In the rows, 128 means zero.
First come named turns, each shown by rows before and after it. For each pair of rows after them, which turns, in which order, take the first row to the second? The first pair is done for you.
Kur:
[181 169 106 113 112 125 126 138 120 125 150 149 122 126 114 136 162 115
 108 120 150 136 114 134 117 128 123 133  91 130 170 149 129 139 118 122
 125 130 117 120 135 110 155] -> [178 165  96 103 117 110 122 140 108 120 144 148 122 130 109 126 161 118
 104 135 168 139 123 135 113 134 120 135  89 128 150 154 125 140 126 130
 121 123 119 129 132 103 149]
[131 117 126 151 178 144 153 116 134 149 142 143 164 143  99 223 152  91
 179 144 124 140 153 139 131  84  83 120 155 147 151 129 111 119 122 118
 106  72 138 165 112 158 130] -> [139 110 122 148 174 141 154 113 132 144 138 154 157 143  98 217 151  92
 177 154 130 139 154 138 131  87  83 125 155 146 155 122 108 130 117 114
 113  68 144 162 114 163 126]
[156 137 145  79 128 108 115 177 116 131 150 146 164 171 131 142 151 119
 132 105  93 166 119  92 127 150 128  97  93 138 167 105 115  55 120 162
  94  95 163 140 135 187 187] -> [164 149 152  85 128 103 114 179 110 116 156 157 159 181 116 140 143 107
 126 114 108 172 104  89 135 148 126 111  96 124 176 103 109  81 118 160
  95  92 165 133 133 184 171]
dorep:
[115 138  88 147 119 136 110 100 112 135 137 127 181 118 123 164 170 153
 112 147 145 162  99 147 121 139 184 121 124 145 114 137 124  87 148 129
 105 135 134 150  99 127 138] -> [163 133  76 128 121 117 106 129 101 113 141 126 169 127 110 121 139 105
 108 181 154 153 106 139 135 142 187 143 115 122 125 142 115 119 145 134
 114 103 117 143  90 126 101]
[ 94 126 131 187 162 124 125  93 206  81 151 109 184 124 159 196 132 151
 159 176 143  71 111 179 107  99 117 154 117  83 156 140 110 135 123 124
 136 180 184 120  99 113 175] -> [163 123 102 156 145 113 123 139 180  90 129 104 165 110 186 136  90  74
 148 185 144  66 143 153 112 126 114 175  87  40 164 157  95 139 125 125
 161 136 161 108  61 127 146]
[157 150  94 140 132 149 127 142  83 100 126 167 123  97  76 139 105 130
 101 112 145 100  99 125 181 141 131 122 115 136 131 142 124 109 182 156
 152 118  85 114 145 167  85] -> [134 150  97 147 131 165 121 140  97 117 130 160 119  85  92 155 110 157
 106  75 134 109 105 133 174 137 137 101 107 143 123 137 141  84 173 157
 156 116  99 114 153 176 126]
[135 136 140 124 148 128 131 147 112 147 124 133 136 143  95 144 114 152
 125 171 142 123 113 136 120 143  85 161 154 101 111 152 121 167 128 143
 123 124 127 117 152 116  92] -> [136 136 135 128 111 129 126 167 128 194 111 116 120 105 140 136 106 137
 119 119 129 115 154 126 109 154 100 134 129 122  98 160 125 117 127 140
 140 117 108 115 115 119 131]
Zufi:
[ 76 111  84 114 121 190 158 115 134 138 128 112 127 126 117 148 106 116
 136  88 129 107 103 103 135 143 154 127 115 134 186 125 127  86 124 141
 123 124 130 108 139 151 168] -> [ 47  95  97 107 157 154 161 119 104 139 127 104 134 146  95 157 109 162
 131 114 152 126 127 133 139 144 150 106 149 144 145 139 144 102 138 144
 110 132 134 106 158 126 165]
[158 150 149 111 111 127 128 111 143 111  93 139 144 173 143 132 144  97
 132 116 123 105  74 119 133  93 148 170 108 159 205 132 168 111 105 131
 117  94 114 157 159 132  83] -> [118 136 171 109 142 109 143 103 115 107 102 132 146 190 115 147 158 161
 130 149 138 117  88 152 128  97 132 152 152 171 169 143 180 137 121 129
  89 107 119 163 188 106  95]
[ 77 165 122 125 114 115 108 100 135 156 110  89 104 118 118 155 158 125
 121  98 112 129 126 171  81 135  94 137 139 136  61 123 116 111  93 137
  90 121 125 128 121 140 183] -> [ 87 152 119 113 114 112 115 120 121 162  95  80  95 119 127 128 141 118
 126 105 121 129 146 164  92 146  91 142 137 128  45 140 113 107  97 139
  97 112 118 124 105 126 169]
Then:
(2 to 3 turns a pair)
[ 83 168  75 154 149 181 134  99  99 137 143 103 121 117  80 201 164 134
  95 120 110 109  68 126 171  54 176 141 148 157 145  96 114 124 132 153
  82 164 161 149 112 176 152] -> [ 86 176  70 148 131 185 122 124 116 178 129  92 109  86 117 171 157 108
  88  72  96 125 104 113 162  73 177 123 117 159 132 113 122  89 137 157
 116 143 145 133  72 187 177]
dorep, dorep
[163 123 118 113 154  76 119 157  94 117 114 122 113 142 128  81  90  96
 129 169 143 129 167 140 133 161 124 144 132 101  91 150 120 179 146 134
 114  98  96 114 127 115  68] -> [ 93 138 142 145 164 110 127  97 123  96 141 120 144 164  85 155 150 181
 145 169 133 142 111 157 127 110 120 131 176 139  99 119 140 174 134 121
  77 160 133 133 179 122  96]
dorep, Zufi, dorep
[187 149 109 105 102 124 140 146 126  95 133 130 121 129 138  91 101  39
 140 140 127 103 111  99 138 134 131 171  96  85 170 125 108 137 107 117
 151  92 122 126 100 165  75] -> [157 148 123 124 138 127 151  96 127  53 163 150 140 169  94 138 124  92
 153 170 138 115  69 126 130  94 125 169 128 103 177 103 110 170  95 120
 115 138 149 138 153 160  66]
dorep, dorep
[ 94 121 130 120 106 134 127 148 150 180 108 125 106 103 168 118 160 133
 113  68 109 110 149 104 123 116 161 119 110 129 150 142  90 112  91 139
 152  97 112 130 107 134 162] -> [ 63  95 148 109 134 104 136 155 112 178 106 108 108 120 153 127 170 182
 110  97 126 129 167 126 128 125 139 103 154 141 105 154 106 138 113 134
 141 115 122 129 124 114 158]
Zufi, Zufi
[134 125 116 154 120 136 122 115 168  95 145 145 125 134 150 148 168 132
 147 115 123 122  84 139 137  93 145 146 138 124 165 114 143 105 125 143
 131 155 115 138 132 144 127] -> [139 123 118 155 106 142 117 122 173 116 141 129 113 120 168 146 165 128
 137  94 120 108 104 140 135 102 148 131 126 131 160 119 144  94 118 144
 136 146 106 139 116 140 142]
dorep, dorep
[ 99  85 145 131 135 146  99 132 114 215 111  84 115 102 151 101 121 166
 111 124 157 162 189 124 120 149 139 110 151 158  72 171 153 114 140 135
 129 153  92 126 127  85 156] -> [143  82 129 113 139 121 108 148 100 192 100  96 105 108 153  72  93 125
 111 158 166 153 194 107 123 154 143 134 140 133  83 170 146 134 132 141
 140 128  77 111 112  79 122]
dorep, dorep
[161 115 112  69 135 129 112 122  68 129 148 101 148 151 111 139  51 103
 144 225 193 119 182 153 101 121 132 153 113 114  78 181 106 187 120  81
 132 105 122  64 148  72  66] -> [122 129 113  87  74 183  79 116 123 217 146  73 142  92 170 166  88 113
 141  89 137 106 195 135  76 118 151  98  66 156  86 184 125  79 106  77
 171 108 141  77 111 105 149]
dorep, Zufi
